In the rows, 128 means zero.
The rows of T fall into a few groups, which share some directions, and each row is roughly a mix of its group's hidden directions.
T, 100 rows:
[[120 134 132 133 126 127 133 126 147  45 127 102]
 [ 81 131 128 126  79 163 137 124 143 117 157  97]
 [174 127 148 112  85 119 141  88  99 114 110 143]
 [116 129  90  97 143  91 140 144 181 121 142 107]
 [124 135 189  98  78 122 136 118 149 142 123 125]
 [138 102 144  84  81 119 140 102  98 104 107 140]
 [124 143 175 103  99 129 146 101 168 146 152 104]
 [136 123 115  78  94  99 112 177 127 131 101 122]
 [166 134 104 172 153 141 156 106 120 173 129 130]
 [155 103 161 108 187  99 154 116 120 131 128 133]
 [129 140 109 143 155 152 132  88 113 138  80 170]
 [119 123 176  94  81 105 126 121 147 147 149 149]
 [133 156 173 111 133 132 140  71 137 140 156 150]
 [112 107 162 148 101 127 152 180 138 148  98 106]
 [125 105 130 126 116 146 149  93 135  60 129 100]
 [126 126 161  71 143 133 125 105 131 159 157 162]
 [137 110 107  71 180 113 130 115 132 148 107 122]
 [135 158 169 103 108 139 150 109 162 127 105  86]
 [140 155 110 156 161 175 153  98 141 136 111 154]
 [125 119  92 140 152 120 144 188 131 130  94  98]
 [157  94 124  80 168  95 126 115 123 117 123 102]
 [151 112 172 120 100 156  87 105 119 152 152 145]
 [ 92 165 136 157  80 135 145 164 145 125 146 128]
 [111 140 171 124 153  96 161 117 151 136 120 176]
 [132 164  97 160 154 117 146 145 134 186 127 131]
 [163 125 151  83 179 152 134 136 149 141 129 146]
 [141 142 126  73  90 111  98 113 134  96 101 135]
 [121 120 140 122  95 128  97  72 136 102 158 157]
 [ 90 131 103 109 115 113 130  66 115 153 150 132]
 [116  95 178 119 116  86 117 132 104 146 164 135]
 [134 127 163  76 124 150 112 122 142 151 175 149]
 [125 149 127 111 169 102 135  86 141 120 150 177]
 [138 126 157 146 113 156 107  91  83 140 155 161]
 [135 124 156 166  99 181 126 115 107 133 123  90]
 [182 117 154 145 154 131 148 103 129  85 147 116]
 [130 104 104 147 108 144 121 185 111 134 103  86]
 [116 148 153  77 144  94 114 102 168 148 124 126]
 [ 93 184 117 119 117 128 172 108 138 116 112 153]
 [135 112 114 101  82 124  81 154 129 104 137  94]
 [135 101 101  84 124  93 102 146 124 110 112  85]
 [139  87 156 140 117 178 101 102 125 108 157 122]
 [152 122  76 125 123 154  95 144  88 133 143  97]
 [133 161  93 180 120 132 164 148 123  99 126 109]
 [111 142 122 161 105 175 101 161 134 160 115 155]
 [105 130  81 125 160 102 179 132 135 130 102 113]
 [125 114 160  96 139  86 151  87 115 127 167 129]
 [102 117  88 114 114  81 117 112 101 117  88 111]
 [138 116  68 129 137 125 101 163 103 103  99 122]
 [117 136 154 172 165 136 154 110 128 106  86 152]
 [147 131  80 151 125 130 126 135 132  84  93  87]
 [ 92 101 113 156 106  75 119 130  99 141 125 104]
 [145  99 139 153 133 151 108 138 115  58 132 126]
 [130 131 175 138 117 139 119  86 101 138 149 177]
 [117 101  82 149 129 121 107 160 135 154 125  78]
 [109 144 134 155  78 170 116 141 126 152 166 118]
 [120 169 142 133 126 177 153 128 161 146 162 153]
 [108 110 103 131  96 130 137 182  80 124 115 145]
 [128 159 116 152 158 166 163  87 140 142 126 156]
 [142 167 150  75 140 113 154 118 153 159 143 114]
 [131 127 104 134 169 126 153 104 141 194 126 126]
 [139 123 100  82  99 111 115 176 133 142 125  94]
 [167 150 136 139 156 104 102 145 118 175 119 162]
 [134 153 153  74 121 101 126  93 145 134 149 160]
 [141 164 132 159 121 128  98 172 117 172 141 150]
 [103  83 131 186 123 130 130 164 113 136 130 148]
 [120  81 122  94 141 106  93 125 116 174 146 113]
 [101 122 116  91  72 105  86 125 109 119 127 124]
 [112 173 130  85 119  77 142 121 152 139 108 125]
 [110 121 135 166 166 123 137  92 128 121 155 179]
 [141 125 158 114  79 148  97  97  99 141 159 140]
 [100 132 146  77  83 103 104 115 109 125 135 152]
 [136 121  97 165 172 143 121 135  79 136 140 155]
 [115 118 155  75 104 113 127  96 142  83 119 118]
 [122 151 175 107 130 112 143  79 154 126 138 162]
 [148  74 114 137 129 113  83  99  98 133 134 105]
 [111 153 140 146 120 152  98 144 148 183 166 126]
 [111 181  96 115 126 169 148 119 155 129 108 148]
 [192 151 131 159 121 120 132 119  99 155 117 154]
 [114  89 114 158 121 177 121 153 100 157 150 134]
 [120 119  98 102 131  83 133  81 103 104 102 114]
 [126 134 109  70 119  79 115 133 156 110 124 151]
 [176 132 135 141 152 102 122 131 116  71 102 141]
 [116  96 103 104  84  99  89 136 140 107 147 147]
 [145 116 107 160 170 128 148 125 132  68 115 112]
 [170 134 128 165 137 136 109 148  99 175 131 159]
 [ 77 102 102 114 145 122 138 166 130  86 116 115]
 [ 85 115 125  99 126 113 112 150 130 191 142 132]
 [136 154 139 176 145 152 163 174 152 123 116 130]
 [118 100 168 109 126 103 101 117  92 154 123 170]
 [103 111 114  88 142 118 166  81 150 149 117 109]
 [173 100 121 165 143 127 113 102 103  91 104 116]
 [ 82  73 108 130 147 165 133 140 129 117 142 110]
 [133 129 157 170 155 151 144 132  80 156 124 157]
 [ 99 176 134 127  86 154 137 166 153 126 134 144]
 [113 109 116 156 116 173 123 144 112 184 156 131]
 [131 131 105 119 160  85 167 124 127  96  92 100]
 [ 77 158 108 126 115 117 125 184 135 152 134 124]
 [125  96  89 146 119 130 119 191 112 138 121 102]
 [170 112 112 117 117 136 109 127 141  86 152  77]
 [135 119 124 172 156 147  91 182 114 126 142 143]]

Here is one row of each group, with its name. Which group are the others in?
[134 122 148 158 170 142 135 129 113 158  91 175] : J
[123 117 135  75 152  94 143  86 151 115 104 121] : C
[104 122 144 116 139  79 137 124 156 115 124 188] : G

[131 177 145 100 136 165 160 139 163 122 132 157] : J
[111 119 178  82 121 107 119 129 117 154 153 163] : J
[128 130 143 181 152 146 136 164 124 153  92 158] : J
[178 165 147 127 102 101 119 123 106 154 113 159] : C
[127 154 122 146  84 155 158  94 134 165 151 108] : C
[165 118 138 148 181 115 101 139 129  83 117 140] : C
[137 105  97 143 114 143 112 185  92 139 110 103] : G
[142 129 128  97 168  87 165 115 123  95  97 120] : J
[140 159  87 120 186 123 141 119 137 102 100 118] : G
